In the rows, zero is written as 128.
These are runs of 6 systems, one row a step. Runs of the same system follow the same rule from any start.
path 1, z_893, 10 rows:
[[154 118 113 150 152  82 157 160 124 132 169 137  58 115 189 162 127 128]
 [119 134 119 135 115 147 117 128 137 193 129 158 151  36 105 135 124 135]
 [121 129 152  75  69 134 133 108  77 117 107  96 145 148  87 137 130 117]
 [139 108 171 146 152 101 129 128 138  72 115 139  74 139 122 133  99 114]
 [ 94 129 138 157 135 104 151 117 139 180 140 137 137 110 180 151 121 144]
 [101 144  86  96 129 125 131  85 136 141  99 123 137 107  78 122 128 127]
 [130 111 171 127 122 143 113 126 140 100 103 135 161 179 116 115 114 127]
 [124 123  99 129 153 101 151 127 132 126 142 121  92 167 169 129 130 128]
 [132 130 108 144 150 151 104 125 171 154 133 154 142  97 122 107 124 146]
 [126 141 118 100  97 143 129 132  92 144 140 107 156 165 122 115 139 133]]
path 2, z_554, 10 rows:
[[117  71  88 137 123 217 126 125 129 138 130 152 114  34 144 128 159 124]
 [156 150 155  92 101 149  72 101  63 137 136 108 182 114 118 166  88 143]
 [174 178 173 116 129  64 147 159 113 122 129 123  75 127  89 136 127  89]
 [ 90  96 170 176  98 118 172 138 165 137 131 142 115  79 147 142 150 139]
 [ 67 116  90 103 128 138 145  90  83 139  94 128 147  93 113 158 100 121]
 [149 147 174 107 149  97 101  91 154 124  82 137 149 155 101 135  99 113]
 [105 124 121 134 108  71 176 156 141 138 138 126 121 184 138 129 135 136]
 [108  83  83 126 154 158 133 112 167 128 103 154 103 118 125 102 129 124]
 [129 120 122 114 119 151  93 107 117 146 142 121 167 170 149 120 103 163]
 [160 156 102 107 145 115 120 142 119 117 144 119  85 158 104  95 128 118]]
path 3, z_249:
[[151 111 201 136  99 168 121  89 209 122  94 117 184 129 147 124 199 119]
 [ 65 105  61 118 109  83 180 167  63  86 132 119 131 169 106 160  91 145]
 [170 117 146 126 215 149  99  88 195 144  67 170 122 117 162 127 127  79]
 [129 117  93 120  54  94 149 169 121 159 186 108 180 182 155 156 140 194]
 [149 132  81  91 188 147 114 140 126 133  81 174  75 114  60  83  99  74]
 [168  88 192 155  79 176  94 134 140 138 183 123 155 157 202 126 141 175]
 [110 174  58 103 146  80 143 143  59 133 156 117  56  98  75 123  91 121]
 [161 137 227 164 131 191  82 103 192 140 116 140 155  85 131  93 157 122]
 [ 70 138 107 118  61  89 185 149  36  98 173  75 115 146 116 158 130 150]
 [125 140 159 150 215 141 104  70 189  96  57 158 107  64  98 117 119  81]]
path 4, z_641:
[[204 133 140 149 118 181  66 164 134  46 173 115 151 131 100 112 143 160]
 [173 156 157 155 135 133 139 202  64 140 187 128  99 111 177 143 135 105]
 [148 157 119 137 107 128 148 123 137 116 141 107 121  18 105 167 191 121]
 [104 138 180 142  85 141 147 168  78 115 110 129 205  98  95 165 124 114]
 [133 118 153 103 124  89 179 121 105  70  79 111 102 132 120 183 149  71]
 [ 96  98 139 159 142  78 157 131 178 127  91 165 165 106 140 187 106 137]
 [ 93 107  87  71 124 109 167 114 113 181  74 147 140 161 120 144 116  94]
 [148  78 123 104 130 125  97  91 199 107  91 150 134 164 101 119 105 148]
 [132  99 119 112 128 116 117 149 115 183 153 156 107 197 167 101  73 152]
 [159 122  95 102 134 141  94  83 160 151 151 127  57 105 114  86 128 148]]
path 5, z_893:
[[128  92 124  98  52 117 162 119  85 156 164 102 103  95 168 180 153 147]
 [130 125 142 113 143 127  97 115 101 116 100 162  92  60  59 138  62 112]
 [119 126 229 122  80 100 147 104 117 159 120 111 142 152 160 151 127 119]
 [ 76 121  91 125 144  67 161  96 138 103 114 127  59 101  89 134 101 135]
 [ 88 110 182 153 147 160 114  92 157 158  88 155 181 125 149 117 102 127]
 [102 144  76  87 129  79 149  75 126 122 122  89 122 186 132 137 133 141]
 [132 117 133 159 179 145 101 142 195 119  99 174 137 143 100  79 102 128]
 [113 121  96 116 103 139 152 126 117 167 159 101 154 191 194 121 162 151]
 [159 136  70 123 170 153  90 130 147  96 136 143  92 106  76  87 119 133]
 [150 143 184 148  96 164 112 166 110 157 165 122 180 163 165 111 141 139]]
path 6, z_249:
[[119  99 126 143 150 142  90 117 134 114 121 157 131 115 119 129  68 156]
 [140 157 152 109 122 103 139 129 101 179 141 119 123 148 160 139 125 114]
 [127 125 116 121 111 120 123 111 168 124 128 130 100 108  76  99 133 147]
 [ 94 121 158 144 123 162 136 143  93 142 131 133 148 142 146 111 114 124]
 [128 137 113 111 143 113 126  78 124 107 132  99  91 128 134 132 132 128]
 [112 151 150 166 140 120 123 142 158 138 131 140 166 125 119 115 119 145]
 [117 133 113 105 115 130 166 130 103 124 119 107 119 147 133 129 164  99]
 [128 109 118 149 154 143 105 111 166  88 118 139 138 121 120 126 117 146]
 [130 146 128 127 132 116 148 156  94 150 139 123 155 155 162 150 132 117]
 [155 124  99 110 138 125 120 114 165 110 117 130 106 113  98 122 147 124]]
path 7, z_554:
[[ 50 103 105 146 136 152  83 100 110 118 129 149 150 128  82  93  30 191]
 [121 181 164 101 170 120 122  73  99 140 112  92  97 212 149  78 121  91]
 [110 152 113 185 140  91 133 123 204  75 166 109 113 139 103  92 151 183]
 [ 64 135 102 165 170 194 148 150  93 135 131 135 162 143 161  88 136 110]
 [155 148 105 113 152 160  92  69 147  64 117  84 157 134 129 137 169 130]
 [155 166 127 166 158 109 119 202 120 111 154 141 179 156 132 139 115 134]
 [156 124 106 116 132 158 163 141 139 126 118 117 119 114 161 138 207  84]
 [152 100 107 142 112 152  99 149 138 103 137 144 177  89 118 168 120 162]
 [168 141 134  89 129 128 134 157  72 159 120 135 128 139 143 151 124  83]
 [174 116 147 124  95 104 125 126 173 121 137 131 103  90 109 148 150 140]]
path 8, z_449:
[[167 104 110 103 123 145 121 126 156 176 130 145 120 137 161 125 144 126]
 [156 121  96 104  97 141 108 154 108 124 159 128 122 139  90 109 116 151]
 [158 119 170 123 127 156 110 140 108 131 133 141  81 123 123  98 114 108]
 [130 139 149 148  97 129 128 127 111 122 177 103 102 100 137 125 140 155]
 [ 98 158 148 149 141 146 125 118 106 120 125 126 123  76  94 114 117 118]
 [103 144 181 145 113 130 143  98 126 109 115 104 158 120 134 141 151 119]
 [ 82 146 115 150 153  94 156 118 127  94 109 119 144 124 115 152 120 126]
 [107 121 124 134 157 120 145 108 160 145  89 142 166 135 153 149 133 114]
 [124 123  76 103 125 102 144 128 142 127 114 126 165 167 127 151 133 141]
 [152  99 102 106 154 129 118 142 151 135 103 163 125 162 127 123 107 116]]
path 9, z_641 (10 x 18):
[[ 77  82  79 155 163 167 160 107 130  52 127 104 104 162 179 117 162 127]
 [126 155  86 150 224 145  91 105 137 132 114 143 185 123 175 154 101 131]
 [167 187  87  99 143 115 131 158 149 161 125 120 176 178 113 109 169 108]
 [168  88  99 143 124 169 121 193 165  83 138 154 127 141 103  99 152 134]
 [172  92 118 124 128 176 112 159  91 145 158 140 125 120 195 155 129 127]
 [187 160 109 102 117 111  97 128 121 138 152 120 123  74 100 161 130 136]
 [146 146 192 138  73 123 132 177 116 149 140 138 140 105  85 117 131 124]
 [115  99 149 120  82 127 168 127  91  94 132 106  80 102 125 150 149 115]
 [ 97 124 165 152 138 109 128  96 125 114 110 134 140  74 131 174  97 132]
 [ 89 158 141 105 119  82 170 107 111 156  97 114 146 148 116 146 127 105]]
path 10, z_845:
[[102 167 191 130  96 146 165  87 110 191 133  86 149 106 186 135 194 100]
 [ 68 157  88 150 137  84 141 107 122  40 119  98 143 115  56 144 110 158]
 [107 115 187 155 180 155 157 140 134 135  68 157 162 161 187 134 136  65]
 [121 123  42 107 117  71 170 103 158 113 139  93 127 153 156 173 172 159]
 [140 119 100 126 184 172  87 151 157 128  73 185 201 135  98 118  92 111]
 [181 102 121  72  72 135 146 145 108 147 148 101 123 206 170 135 171 122]
 [175 107  80 131 155 130  77 148 162  91 146 165  91 100  74 113  81 160]
 [163 130 181 121  94 178 113 156  96 211 160 138 134 121 170 105 134 117]
 [139 157 113 113  90  97 118 110 102  89 166  92  69  81  59 124 125 156]
 [102 130 227 185 140 163 117 147 116 137 122 156 139  90 130 107  95 112]]
path 11, z_449:
[[119 142 173 123 190 120  85  58  62 126 105 122 145 132 189 185  45 113]
 [150 212 147 140 134  20 142 121 197 159 137 111 145 131 103 144 148 142]
 [ 59  95  94 142 119 150 177 156 175 133  88 161 147 136  78  75 151 123]
 [114  66  97  89 127 169 125  79  94 105 110 109 130 180 192 149 126 126]
 [182 162 101 121 180  83  77 131 137 132 152 138 127 153 135 145  75 151]
 [161 151 143 125 112 127 142 175 164 189 138 151 121 145 112  77 161 112]
 [124  85  96 120  87 183 136 137 113  85 147 112  98 126 110 100 157 141]
 [142 125 156 141 154 165  91 124  74 114 145 132 117 113 157 137  86 124]
 [154 190 165 139 122  95 131 128 125 139 155 104 122  98 124 140 151 123]
 [ 92 137 142 164 122 141 149 146 146 106 115 135 145  86  81 113 147 123]]
path 12, z_845, 10 rows:
[[114  86  66 118 133 141 119  81 159  99 142 122  60 117 116  99 126 159]
 [129 147 155 142 160 174  77 106 114 169 143 139 160 137 166 102  93 141]
 [147 189 125 108 111  97 136 124 110 122 161  82  99 155  99 101 157 128]
 [111 120 154 184 146 169 120 146 159  83 129 146 125 102 101  87 132 133]
 [104 137 118 136 127 144 161 123  76 140 157  98 118 123 193 146 158 119]
 [137 170 120 148 168 110 106 105 150  78 114 117 157  92  95 155 129 129]
 [112 130 156 146 115 133 168 181 111 145 119 137 179 162 151 137 146 105]
 [135 105  69 105 134 109 155 117 142  84 107 119  96 114 113 162 154 115]
 [141  98 140 141 141 155 101 140 147 143 112 166 192 130 158 153 101 139]
 [158 142  92  71 105  92 148 142  98 155 134 115 111 157 117 145 135 115]]

Which system made each of these runs?
path 13:
[[181 120  79  81 134 163 118 102 178 157  90 140 141  76 118 148 188  95]
 [148  94 133 122  75 144  99 184  97 109 144 145 191 160  98 145  85 167]]
 | z_249
path 14:
[[201 134 185 109 127 178  93 134 129 108 107 125 179 148 139 139 161  92]
 [155 130  97 125 106  67 158 186 112 106 169 120 100 148 130 162 129 146]]
 | z_893
path 15, 2 rows:
[[113 163 146 128 129 109 162 145 127 108  98 110 180 174 115 134 162  98]
 [116  94  95 142 160 123 160 153 156  75  98 147 124 141 131 145 140 108]]
 | z_641
path 16, 2 rows:
[[133 101  73 100 121 182 140 125 109 120 133 119  91 118 130 107 164 109]
 [172 126 154 142 126 158  70 136 115 106 158 130 149 119 130 136 100 156]]
 | z_893
path 17, 2 rows:
[[ 79 117 102  99  93 103 157 117 119  87  89 113 162 166  66 140 122 133]
 [128  70 146 124 171 137 134 120 150 110  81 162 107 178 162 128 100  97]]
 | z_845
path 18:
[[200  99 167 152 165 120 113 197 116  57 110 166 153 131 153 207  97  97]
 [170 127 101 101 116  64 181 168 139 199 123 148 122  98 168 204 160  97]]
 | z_641
path 19 (2 x 18):
[[157 107 166 119  63 164 137 154  88  98 154 100 130 121 134 143 168 126]
 [122 124 126 141 153 115 119 120 106  84 121 141  90  63  92 154  86 125]]
 | z_249
path 20, 2 rows:
[[136 191 199 105  96 129 140  93 106 177 105  99 163  74 114 151 173  84]
 [ 95 116 141 137  86  75 162 132 129  41 108 109 123 120  55 161 122 142]]
 | z_893
path 21 (2 x 18):
[[138 104 125 114 130 126 128 118 123 142 141 122 100 191 180 114 118 134]
 [144 139 102 136 148 127 103 122 156 151 157 143  89 111 120  92 110 154]]
 | z_893
path 22:
[[125 114 150 165 161 109 122  86 163  62 115 126  99  74 133 165 122 131]
 [ 76 158 136 153 121 104 157 143 115 192 129 135 195 119 151 154 114 141]]
 | z_449
path 23, 2 rows:
[[102 103 120 112 139 106 168  78 127 117 102 111  85 126 171 159 145 105]
 [109 132 107 139 149 100 109 115 170 150 115 159 168 111 105 138  85 162]]
 | z_554
path 24 (2 x 18):
[[114 151 109 109 122 134  96  58 116 123 166  72 139 189 157 104 125 179]
 [139 183 133 150 194 134  99 146 139 105 129 133 116 169  93  59 107 116]]
 | z_845
path 25, 2 rows:
[[127 114 106 147 133 183 119 151 126  93 126 135 168 100 115 128 148 130]
 [162 134 137 115 140 146 116 133  95 109 124 117 158 134 156 165 135 109]]
 | z_554
path 26, 2 rows:
[[153  68 152 138 126 197  68  95 176  36 109 138 119 131  86  86 121 151]
 [133 130 131 140 136 127 130 166  57 185 202 126  92 174 220 117  93 145]]
 | z_845
path 27 (2 x 18):
[[112 102 112  89 130  94 135 115  76 150 128 137  78 160 140 139  63 128]
 [135 132 155 126 136 104 102  69 195 158 119 138  96 106 115 105 114 144]]
 | z_641
